Each path below is one point turned by a fixed rotation once a step. After each direction that follows a path, write how fast that rotation turns it, in degrees per step (0 if it stays still).
Each turn is a multiple of 5 degrees from 10 to 175, or 0.
Each row of a path follows its step; steps can be skipped.
Path 1:
step 1: [ 0.73  1.12  1.11  0.94  1.10  0.11  1.86  1.50  1.53 -0.22 -0.80 -0.13
 -0.51 -1.51  0.19 -2.40 -0.89  0.32 -2.33 -0.97 -0.81  0.94 -0.63  0.08
 -0.27 -0.61 -0.24  1.84 -0.35  0.01  0.18  2.36  0.17  0.48  0.27  0.97]
step 6: [ 1.42  0.19 -1.50 -0.68 -0.25 -0.21  0.08  0.53  0.53 -2.19 -0.58  0.32
 -0.55 -0.45 -0.12  1.60 -1.71 -0.14  0.67 -0.80 -0.39  0.29 -0.48 -0.73
  0.83  1.38 -2.44  1.33 -0.33 -1.94  0.42  2.15  1.16  0.57  0.02  1.47]
step 9: [ 1.35  2.60  0.53 -1.68  1.12 -1.15  0.99 -1.15  1.74  0.16 -1.25 -0.92
 -0.67 -0.29 -2.05 -0.98  1.79  0.77  0.27  0.86 -0.39 -0.78  0.48 -0.14
  0.83  0.32 -0.66  1.63 -0.51  1.40  0.52 -0.09 -0.97 -0.48 -0.50 -1.12]
step 10: [-0.88  0.94  1.82  0.95  1.78 -0.41  1.74 -0.11  0.84  0.90 -1.18  0.34
 -0.10 -1.01 -0.85  1.87  0.79  0.54 -1.85  0.95 -0.76 -0.13 -0.25  0.25
  1.10 -1.75 -0.14  1.31  1.01 -0.96  1.14  1.23  0.01  0.27  0.51  2.24]
step 11: [-0.12  1.82  1.94 -0.84  1.01  0.02  0.60 -0.51 -0.49  0.03 -0.83 -1.06
 -1.52 -0.83 -0.68  0.07 -1.12  1.20  0.41 -1.19  1.52  0.72  0.32  1.89
  2.10  1.07 -1.15  0.48  1.39  1.13 -1.00  1.99  0.99 -0.35 -0.53  0.03]
step 14: [ 2.45  0.84  0.16 -0.87 -0.34 -0.75  0.89  0.48 -1.59 -0.26  1.42  0.13
  1.92  0.77 -1.28  1.20  0.41  0.51  0.27  0.73 -0.41 -1.31  0.14 -0.53
 -1.10 -1.23 -1.37  1.58 -0.09  1.27  1.12  1.62  1.00  1.89  0.38 -0.56]
step 15: [ 1.10 -1.07  0.60 -0.55 -2.11 -0.77 -0.80 -0.28 -0.80  0.51 -0.58 -0.47
 -0.12 -1.29 -0.70  1.90 -1.22  0.79 -1.06 -0.76  1.05 -0.63 -2.60 -0.25
  0.73  0.49 -1.02  1.84 -0.10 -1.62  1.66  1.29 -0.88  0.63  0.56  0.39]
step 17: [-0.45 -0.58 -1.16 -0.18  0.82 -2.58  0.12  0.75  1.83  0.04 -2.09  0.23
 -0.16  0.11 -0.17  0.49  0.27 -0.44 -1.84 -1.72 -1.90 -0.18 -0.93  0.84
  0.61  0.52 -1.25  1.27 -0.68 -0.54  2.68 -0.02 -0.08 -0.24  0.52  0.68]
step 20: [ 1.06  1.95  1.81  0.39  0.29  1.33  1.44 -0.22 -0.30  0.16 -0.83 -0.57
 -1.43 -0.42 -0.70 -0.73  0.73  1.80 -0.60 -0.10 -0.36  0.50 -1.31  0.80
  1.23  1.99  1.29  0.84 -0.64 -1.15 -0.81  2.37 -1.15 -0.03  1.12 -0.55]
Speeds:
[ 0.18  0.08 -0.50 -0.58 -0.03 -0.29  0.39  0.85 -0.16  0.00  0.12  0.39
  0.32  0.31  0.54 -0.61 -0.24 -0.61 -0.30 -0.12 -0.58 -0.14 -0.46 -0.27
  0.07 -0.02  0.22 -0.36 -0.11  0.19 -0.65  0.59  0.17 -0.25 -0.90 -0.24] => 65
[-0.66  0.21 -0.19 -0.20 -0.83  0.10 -0.09  0.26  0.11 -0.12 -0.70  0.28
  0.71  0.42 -0.19 -0.63  0.15  0.71  0.18  0.25 -0.26 -0.08  0.50 -0.72
  0.01 -0.31 -0.20  0.45  0.12  0.71  0.29 -0.12 -0.31 -0.15  0.05  0.45] => 80
[ 0.33 -0.34  0.12  0.21  0.05  0.17  0.27 -0.16 -0.11 -0.66 -0.13  0.33
 -0.20 -0.24 -0.31 -0.48  0.17  1.15  0.21 -0.26  0.36  0.13 -0.28 -0.27
  0.05  0.87 -0.43 -0.02  0.28 -0.54 -0.49 -0.20  0.06 -0.26 -0.97  0.01] => 155
[-0.47 -0.22  0.55  0.29  0.59  0.30 -0.28  0.29  0.55 -0.17 -0.46  0.60
 -0.17 -0.31 -0.26 -0.09 -0.11  0.32 -0.15  0.47 -0.23 -0.52  0.12  0.83
 -0.21 -0.18  0.37  0.17  0.28  0.41 -0.58  0.60  0.01 -0.67  0.19 -0.61] => 40
[-0.38  0.68 -0.46 -0.09  0.26  0.09  0.79 -0.33  0.32 -0.18 -0.50  0.36
  0.05 -0.05 -0.08  0.79 -0.20 -0.38 -0.01  0.19  0.48 -0.37  0.35 -0.90
  0.27  0.72  0.61 -0.06  0.15 -0.11 -0.53 -0.20  0.04  0.01  0.32 -0.19] => 25
[-0.22  0.52 -0.20  0.06  0.69  0.24 -0.48 -0.26 -0.15  0.24 -0.18  0.94
  0.29  0.73  0.04  0.03  0.01  0.38  0.28 -0.68  0.62 -0.19 -0.46  0.41
  0.27 -0.44 -0.04 -0.19 -0.73  0.18 -0.18 -0.10  0.46  0.54 -0.08  0.30] => 130
Path 2:
step 0: [-0.92 -0.95  0.64  1.27 -1.00 -0.63  2.01  1.97 -1.28 -0.75 -1.40 -2.28
  1.34  1.22 -0.55  1.33 -0.87  0.97 -0.08 -0.55  1.37  0.81  1.70  2.70
 -0.73  1.93  2.03  0.25 -0.54  0.05 -0.14 -0.04 -0.60 -0.97 -0.47 -0.57]
step 1: [-1.22  2.72  0.54 -0.33  1.50  0.99 -1.62 -1.12  0.04 -0.86  0.70  2.12
 -1.73  0.04 -1.06  0.94 -1.46  0.62 -0.23 -1.02  0.43  0.32 -1.04  0.41
 -0.45 -2.68  0.01 -0.99  2.22  1.18  0.71 -0.63 -2.13 -1.10 -0.39 -0.60]
step 2: [ 2.45 -1.40  1.44 -1.23 -1.20 -0.52 -0.33  2.07 -0.90  1.14  1.09 -1.80
  1.30 -0.45 -0.60  0.13 -1.93 -1.14 -1.46 -0.42  1.14 -0.56  1.65 -1.34
  2.07 -0.08  0.70 -1.40 -0.15 -0.54  1.33 -0.59  0.26  0.36  1.61  1.28]
step 3: [ 0.13 -0.25 -0.84  1.24  1.30  0.82  1.65 -2.00 -0.80  1.13 -0.30  1.16
 -0.99  1.41 -1.01  2.02 -2.21 -0.89 -0.15  0.04  0.24 -0.66 -1.03 -0.03
 -1.85  0.98  1.74  0.66 -0.89  1.63  0.03  2.79  0.26 -0.36 -1.62 -0.99]
step 5: [-0.29 -0.46  1.77 -1.22 -2.76 -0.84 -1.20 -0.51 -1.41  0.24 -0.47  0.00
 -1.87  0.47 -0.60  1.19 -1.31  0.39 -1.37 -1.37  0.32  1.69  1.31 -1.89
 -0.71 -0.96 -0.31 -0.87 -0.14  1.08 -0.81  1.17 -1.06 -1.39 -2.60  1.34]
step 6: [ 0.47  1.07  0.59 -0.35  2.00  1.31  0.61 -1.09 -0.47 -0.70  1.39  0.19
  0.02 -1.26 -0.56  1.81 -0.99 -1.05 -0.63  2.28  0.25 -2.47  1.66  0.98
  0.94  1.70  1.74 -3.00  0.17  0.07  0.14 -0.60  0.75  1.02  1.12 -0.57]
step 10: [-0.58  2.06 -0.24 -0.84  0.56  1.26 -0.66 -0.07  0.82  0.33  1.31 -1.08
 -1.69  0.91 -0.71  1.63 -0.30  0.51 -2.04  0.68  1.89 -0.88 -1.94  1.38
  1.01 -1.41  1.16 -0.85  0.97  0.01  0.79  2.85  1.40 -0.91  0.08  1.55]
step 15: [ 0.20  2.43 -0.40 -0.01  2.94 -0.60 -0.01 -2.50 -1.50 -1.30  0.08  0.86
 -1.03 -1.41 -2.57  1.49  0.45 -0.44 -0.46 -0.15 -0.21  0.04 -1.39  0.30
 -2.11  0.30  0.65 -0.15  0.31  1.36 -1.00 -0.96 -0.84  1.24  0.93 -0.18]
step 20: [ 0.53 -0.53  0.22  0.02  0.53  1.10 -0.07  0.36 -0.97  1.46  0.51  2.10
 -1.34  1.09  0.62  1.11  1.13 -1.96 -1.02  2.67 -1.39 -2.64  0.96 -1.35
  0.72  0.73  0.72 -0.81  0.04  1.28  1.44 -2.62 -0.72  0.36  1.01 -0.48]
Speeds:
[-0.39 -0.08 -0.39 -0.62  0.49 -0.48 -0.33 -0.37  0.65  0.10 -0.01  0.19
 -0.35  0.21  0.22  0.56  0.16 -0.57 -0.21  0.00  0.26  0.59  0.00  0.41
 -0.20  0.04 -0.30 -0.05  0.18  1.09 -0.16  0.90  0.10 -0.39  0.15 -0.19] => 155
[-0.13 -0.52  0.13 -0.15  0.02  0.59  0.14  0.04 -0.11 -0.22  1.02  0.67
 -0.68  0.38  0.02  0.49 -0.02  0.00  0.77 -0.56 -0.73  0.05  0.18  0.01
  0.49 -0.09  0.18  0.76  0.16  0.03 -0.36  0.04 -0.03 -0.09 -0.06  0.43] => 175
[ 0.59  0.13 -0.08 -0.82  0.33  0.59 -0.01  0.14  0.23 -0.21  0.17 -0.22
  0.52 -0.12 -0.48 -0.17 -0.42  0.13 -0.04 -0.14 -0.38 -0.31 -0.83 -0.06
  0.09  1.16 -0.58 -0.23 -0.21  0.15 -0.08  0.24 -0.18 -0.48 -0.20  0.49] => 90
[-0.14 -0.21  0.29 -0.44 -0.28 -0.14 -0.10 -0.66 -0.37 -0.74 -0.07  0.16
  0.06 -0.25 -0.25  0.61  0.87  0.11  0.45 -0.14 -0.18  0.36  0.11  0.60
 -0.07  0.23 -0.38 -0.85 -0.66 -0.40  0.21 -0.42  0.51  0.05 -0.32 -0.24] => 45
[ 0.16  0.17  0.02 -0.36  0.59 -0.33  0.37  0.24 -0.03  0.35  0.88  0.13
  0.04 -0.65 -0.46  0.10 -0.05 -0.57 -0.34  0.13  0.11  0.33 -0.05  0.05
 -0.03 -0.27 -0.02 -0.09  0.10 -0.29  0.54  0.23  0.17  1.29 -0.56  0.52] => 85
[-0.51  0.22  0.40  0.34  0.23  0.53 -0.61 -0.08 -0.50  0.19 -0.07  0.16
  0.44 -0.51  0.28  0.86  0.40  0.54 -0.89 -0.01 -0.08  0.10 -0.02 -0.53
 -0.04  0.38 -0.11  0.41  0.00 -0.07 -0.37  0.41  0.54  0.26  0.47  0.38] => 10
[ 0.79 -0.30  0.24 -0.71  0.41  0.34  0.21  0.05 -0.45  0.84 -0.37  0.51
  0.17 -0.19 -0.05 -0.01  0.17  0.10  0.55  0.12  0.18  0.19 -0.50 -0.27
  0.10 -0.60  0.63 -0.40 -0.21  0.35 -0.25 -0.07  0.41  0.00  0.79 -0.28] => 80
Path 3:
step 3: [ 1.88 -2.69 -0.68  1.29 -0.27 -0.50 -0.46 -1.15 -0.52 -0.68 -0.26  0.15
  0.27 -1.81 -0.64 -1.35  0.24 -2.93 -0.46  1.71 -0.09  1.06 -1.03 -2.01
 -0.91 -0.38 -0.35  0.81  1.49 -0.50 -2.25  1.19  0.30 -0.56 -0.56  0.99]
step 4: [ 0.72  1.48  1.30 -2.07  0.47 -0.48  1.59 -1.05 -1.95 -0.65 -0.99  1.41
  0.53  0.32  0.51  1.09 -1.34 -1.04  0.44 -1.48 -0.53  1.20  0.73  1.71
 -1.88  0.23  0.00  0.16  1.08 -0.27  2.25 -1.25 -0.37 -2.51 -0.70  0.49]
step 5: [ 0.31 -1.68 -0.36  1.27 -0.12  0.80  2.67  0.96 -2.29  0.29 -1.17 -1.51
  0.11 -0.97 -1.42 -1.52  1.92 -1.95  0.97 -0.08 -0.60 -0.30  0.01 -1.46
  1.30  1.47 -0.42  0.27 -0.45 -1.04  0.13  0.70 -2.08  0.93  1.16  0.28]
step 9: [ 0.15  0.51 -0.50 -2.45  1.01 -1.32  0.90  1.10  0.81 -3.65 -0.35  0.50
 -0.88 -1.15 -0.48  0.70  0.01  1.35  1.48  1.97  1.06  1.97  0.28 -2.33
 -0.78  0.14  0.79 -0.95 -0.15  0.38  0.77 -0.68 -0.16 -0.85  0.41 -0.50]
step 10: [ 0.02 -0.06  0.29  0.16  0.40  2.06  0.54 -0.34  0.22 -0.03  0.29 -0.07
  1.35 -1.43  2.42 -1.23 -0.13 -2.17  0.64 -2.40 -0.43 -0.01  0.95 -1.10
  2.16  0.85 -0.10 -0.15  0.26  1.45 -2.38 -2.80  0.28 -0.20 -0.17  0.13]
step 11: [ 1.55 -0.86 -0.38 -1.22 -0.33 -0.27 -0.64 -1.29  2.27 -1.47  0.76 -1.74
 -0.61  0.91 -1.92 -0.33 -0.34 -1.25  1.91  0.13 -0.10  1.27 -1.13 -0.67
 -1.66 -0.85  2.80  1.39  0.50 -0.61  0.81 -0.59 -1.14 -0.71  1.19  1.32]
step 17: [-1.65 -1.13 -1.52 -0.56 -0.98  2.08  0.26  0.36 -0.26 -1.48 -1.91 -0.93
 -1.29 -0.53 -0.37 -0.25 -0.71  1.15 -0.93 -0.67  1.22  0.57 -0.55 -0.91
  2.07  1.31  0.39 -1.32 -1.61  1.23  1.28 -0.26 -1.28 -2.08  1.99 -0.36]
step 18: [-1.78 -0.77  0.18 -1.37  2.88 -0.15  0.94 -0.53  1.42 -0.46  0.89  0.81
  1.27 -1.00 -0.80 -1.42  0.66 -0.03 -0.75  1.04 -0.36  0.49  0.47 -0.55
 -0.13 -1.15  1.61  0.38 -0.91  1.62 -2.11 -1.52  0.76  1.99 -0.58  2.30]
step 20: [-1.79  0.39  0.09  0.46 -0.57  1.75  2.23 -0.89 -0.42 -0.08 -1.59 -1.36
  0.99  0.77 -0.06 -0.12 -0.73 -0.43 -0.72  0.42  0.10 -2.10 -0.92 -0.66
 -0.80 -1.99  2.55 -0.03  0.01  0.90 -1.09 -1.49  0.41  0.18  2.55  1.67]
Speeds:
[-0.67  0.49  0.14 -0.21  0.39 -0.02  0.46 -0.49  0.07  0.08  0.10  0.60
 -0.26  0.68 -0.36  0.40 -0.16  0.26  0.69  0.11 -0.36  0.17  0.00 -0.05
 -0.69 -0.38  0.95  0.52 -0.23 -0.05  0.45 -0.20  0.33  0.24 -0.36  0.32] => 155
[-0.07 -0.16 -0.27  0.46 -0.20 -0.13  0.23  0.42 -0.55  0.27 -0.08  0.41
 -0.18  0.26 -0.12 -0.74 -0.03 -0.68 -0.49 -0.15  0.00  0.38 -0.06  0.33
 -0.45 -0.05 -0.52  0.69 -0.21 -0.11  0.68  0.53 -0.23 -0.65 -0.75  0.44] => 35
[-0.06  0.14 -0.46 -0.25  0.19 -0.29 -0.12  0.14 -0.23 -0.40 -0.65 -0.02
  0.30 -0.32  0.40  0.31 -1.11  0.38 -0.13  0.62  0.10 -0.92 -0.05 -0.19
  0.46 -0.37 -0.08  0.42  0.11 -0.08  0.60 -0.36  0.08 -0.63 -0.12  0.35] => 135
[ 0.36 -0.62 -0.35  0.73  0.09  0.20  0.32 -0.60  0.40 -0.22  0.07 -0.02
  0.37  0.12 -0.24 -0.27  0.18 -0.17  0.25  0.46 -0.82 -0.26  0.48  0.43
  0.47 -0.64 -0.28  0.04 -0.46 -0.05 -0.52  0.08  0.67 -0.07  0.12  0.68] => 145
[-0.21  0.24 -0.60  0.01  0.14  0.21 -0.33 -0.09  0.26 -0.26 -0.01 -0.17
 -0.99 -0.75 -0.65 -0.35 -0.59 -0.38  0.44 -0.06 -0.49  0.01  0.30 -0.41
 -0.02 -0.20 -0.07 -0.37  0.09 -0.47  0.48  0.86 -0.05  0.18  0.35 -0.40] => 175
[ 0.11  0.69  0.17 -0.29  0.28  0.16 -0.50  0.50 -0.55 -0.47  0.02  0.90
  0.10 -0.22  0.24 -0.23 -0.03 -0.02  0.07 -0.05 -0.24  0.58 -0.11  0.38
  0.55 -0.25  0.23 -0.26  0.42 -0.72 -0.82  0.13  0.60 -0.16 -0.48  0.06] => 120
